(in the rows, 128 means zero)
Where one turn sends some rows of the set: a few examples, then the rows asked:
z_190: [122  98 135 104 153 127 160 140 159 120 120 129 136 122 107 117 167 138
 148 143 117]
z_571: [ 95 153 119 128 120 139  88 125 104 121 150 131 101 119 129 133 111 109
 113 119 143]
z_36: [118  99 117 112 137 127 157 146 161 125 106 120 129 116 100 130 168 139
 131 152 113]
z_411: [139 159 158 133 124 100 129 148 155  95 140 140 129 109  96  99 101 120
 107 135 141]
z_133: [121 109 115 105 153 131 158 141 160 129 100 119 126 122 117 124 170 143
 140 133 127]
z_739: [123 129 136 124  97 148  91 127 106 135 136 110 118 125 141 144  99 118
 103 112 109]
z_123: [126 128 139 115 149 119 169 157 142 132  99 122 133 106 134 162 157 119
 115 133 117]
z_621: [139 160 157 135 122 103 123 145 135  87 152 144 125 117 100  92 113 107
 107 133 133]
z_590: [126 121 118 129 136 136  77 116 104 153 152 128 109 133 130 135 125 104
 119 102 121]
z_201: [118 109 132 127 138  99 171 139 157 109 105 100 125 127 107 140 130 133
 146 154 126]
z_808: [118 127 145 123 145 106 179 145 159 104 115 111 129 137 115 131 132 135
 152 151 127]
z_541: [118 136 123 123 148 105 176 147 156 118  98 106 119 132 126 138 141 134
 143 141 138]
z_320: [135 129 137 125 140  96 123 120 138 117 147 135 158 139  93  73 132 118
 136 113 129]
z_363: [110 107 113 108 158 132 161 138 147 134 104 129 136 122 124 132 173 140
 137 130 123]
z_189: [148 128 136 135 128 104 116 123 134 114 142 140 140 153  99  72 120 115
 138 111 128]
z_999: [141 117 160 113 145 110 173 155 154 122 117 126 133 108 121 147 155 117
 130 142 107]
z_304: [128 140 136 124 118 142  89 127 111 124 137 112 108 135 139 156  91 110
  99 112 121]
z_15: [129 149 136 124 104 155  86 127 115 125 123 119 119 129 141 149  97 103
 108 113 120]
z_460: [130 117 135 128 134 103 169 159 152 132 109 115 123 103 112 149 159 118
 123 152 108]
z_896: [159 126 167 104 123 118 118 131 145 109 128 131 167 121 105  99 125 116
 102 109 107]
z_812: [ 94 161 112 134 118 145  87 125 114 116 149 130 102 123 123 124 109 110
 125 128 146]
z_426: [169 118 163 111 121 126 109 135 156 120 118 143 153 119 100  99 119 124
 102 108 112]
z_539: [164 125 161 108 117 136 106 133 142  99 132 144 146 127 105  93 121 116
 100 112 110]
z_33: [128 127 106 133 128 132  85 119 116 170 157 130 126 129 136 116 113 109
 131 116 115]
z_116: [135 126 138 112 148 115 168 158 154 129 102 119 121 101 128 151 166 120
 121 135 120]
z_113: [119 138 130 115 108 152  84 121 106 126 126 125 116 132 142 145 101 109
 107 106 123]
z_334: [ 89 147 119 134 107 138  93 127 106 122 159 117 100 117 127 129 103 122
 112 130 135]
z_192: [126 134 113 136 123 139  80 117 105 154 144 134 119 132 129 125 128  97
 134 103 123]
z_475: [117 133 115 133 123 129  85 115  94 147 143 131 112 138 134 130 118 101
 130  98 129]
z_523: [100 137 122 126 152 111 177 144 147 115 101 113 128 133 129 143 138 137
 140 143 136]
z_979: [136 106 147 122 139 101 166 151 151 125 112 113 128  97 112 153 151 116
 127 150 110]
z_596: [ 96 143 112 129 131 139  85 121 113 119 157 122  97 133 124 130 103 121
 116 126 143]
z_362: [ 97 159 109 133 123 138  95 129 127 130 163 125 109 114 130 117  92 122
 117 142 138]
z_797: [143 123 131 135 137  97 117 125 149 126 139 142 143 141  90  72 121 126
 142 116 137]
z_446: [118 117 121 129 131 104 173 148 157 121  98 103 127 137 109 139 139 138
 142 153 120]
z_598: [134 143 132 118 108 151  89 130 128 141 136 116 126 121 146 142  84 117
  99 124 110]
z_529: [128 159 159 122 128  98 133 139 146  85 145 129 146 113  98  95 108 117
 106 131 135]
z_744: [113 123 114 139 115 130  87 117  97 157 155 122 112 129 131 121 122 113
 131 109 120]
z_495: [119  88 124 109 147 121 154 136 160 121 113 116 133 112 100 129 160 137
 141 151 116]

z_495 moves to z_979
z_36 moves to z_460
Where do these go?
z_426 moves to z_411
z_739 moves to z_334
z_571 moves to z_475
z_621 moves to z_189
z_596 moves to z_590
z_33 moves to z_598
z_15 moves to z_812
z_896 moves to z_529
z_123 moves to z_523
z_190 moves to z_999
z_541 moves to z_133

Where one turn sends some rows of the set: a few examples, then the rows asked:
z_879: [122  91 118 113 114 117 137 123 138 162 131 118 122 116 147 138 145 102
 148 115 145 132 111 140 132 136 112]
z_947: [140 118 150 123  90 133 139 117 127 124 108 121 156 124 138 159 141 156
 137 117 101 117 119 130  75 148 166]
z_456: [143 112 149 119  89 129 136 121 123 121 114 121 163 119 135 164 138 152
 130 126 104 131 118 118  75 142 164]
z_238: [102 159 106 131 117 116 156 135 141  94  86 113 114  98 120 134 105 133
 108 160 149 117 105 118  97 108 136]
z_978: [113 144 142  96 137 128 133 122 118 150 115  92 126 101 122  91 130 136
 130 125 137 141  97  93 109 120 150]
z_179: [112 178 101 136 121 122 161 147 141 106  77 135 120 121 142 138 137 127
 107 157 123 122 122 143 107 122 135]
z_29: [139 128 115 129 134 175 141 102 140 126 136 106 143  85 143 153  97  91
 119 104 125 125 156 105 100 141 164]
z_175: [150 127 123 126 116 124 151  73 145  98 121 142 120  96 102 140  90  92
 150 116 140 111 135 102 126 139 154]
z_470: [125 179 127 108 132 122 139  92 148 137 139 120 143 109  99 161  94  99
 126 124 155 126 134 129 125 127 185]
z_699: [136 174 120 125 141 113 125 131 120 143  90 137 137 119 133 120 117 115
 125 129 103 166 143  72 111 131 139]
z_923: [133 152 126 146 153  96 140 106 132 111  92 125 144 118 136 123 138 127
 112 129  96 166 141 102 102 113 149]
z_483: [130 149 103 100 119 102 157 141 156 137 135 140 135 113 116 160 138  98
 160 165 126 153 149 113 131 154 159]
z_684: [148 150 102 135 140 143 117 105 175 107 130 137 150 102  98 146  96 101
 131  93 118 134 137 131 124 146 128]
z_981: [132 155 119 102 118 148 136  80 138 104 119 127 123 104 142 158  78 117
 129 100 143  98 153 104 106 125 158]
z_88: [149 134 128 138 145 167 145 100 149 130 131 119 112  86  94 135  90  95
 154 124 153 126 143 119  95 145 165]
z_468: [131 149 103  98 127 100 153 145 158 139 134 133 130 106 113 162 129 105
 151 173 136 153 150 102 130 146 153]
z_430: [112 128 109 118 136 147 141 149 170 152 116 126 143 142 114 116 109 122
 139 115 124 106 157 140  94 161 108]
z_199: [140 156 105 124 132 126 137 121 128 147  82 152 112 116 131 162 133 124
 148 146 156 147 162 140 105 100 111]
z_683: [128 132 105  94 110 106 144 127 162 137 133 139 134 117 127 145 163 141
 157 169 130 139 149 140 137 131 141]
z_959: [111 155 114 131 115 120 160 125 139  93  89 114 120  87 119 134 115 140
 106 164 141 115 100 118 100 102 138]
z_703: [133 150  93 142 108 130 131 108 135 150  77 146 106 131 151 127 132 128
 160 124 137 145 162 122 105 136 112]
z_209: [134 108 124 103  91 150 156 102 121 160 102 125 117 110 139 118 162 119
 152 121 145 132 109 128 117 133 126]
z_237: [117 146 166  91 153 135 140 130 136 145 117 118 116 135 131 114 124 135
 126 106 125 135  88 121  90 131 155]
z_421: [110 129 112 118 135 154 139 143 170 145 120 125 145 136 112 106 111 133
 140 119 125 105 152 150  88 149 107]
z_324: [155 136 130 134 109 156 125  78 148 130 139 132 114 121 115 171 103 127
 113 120 145 135 142 146  79 153 152]
z_769: [121 108 132 103 132 135 139 157 157 155 117 130 152 138  96 112 120 143
 117 135 140 116 119 130  99 133 107]
z_519: [116 113 108 116 116 152 141  90 152  99 103 102 123  97 104 163 113  97
  96 107 142 130 118 131 118 124 165]
z_820: [130 129 137 137 118 100 126 157 127 128 102 108 149 134 132 157 135 149
 124 126 115 144 113 112  80 155 170]

z_29 moves to z_981
z_421 moves to z_456
z_179 moves to z_683
Where do these go?
z_209 moves to z_978
z_519 moves to z_470
z_959 moves to z_468
z_199 moves to z_879

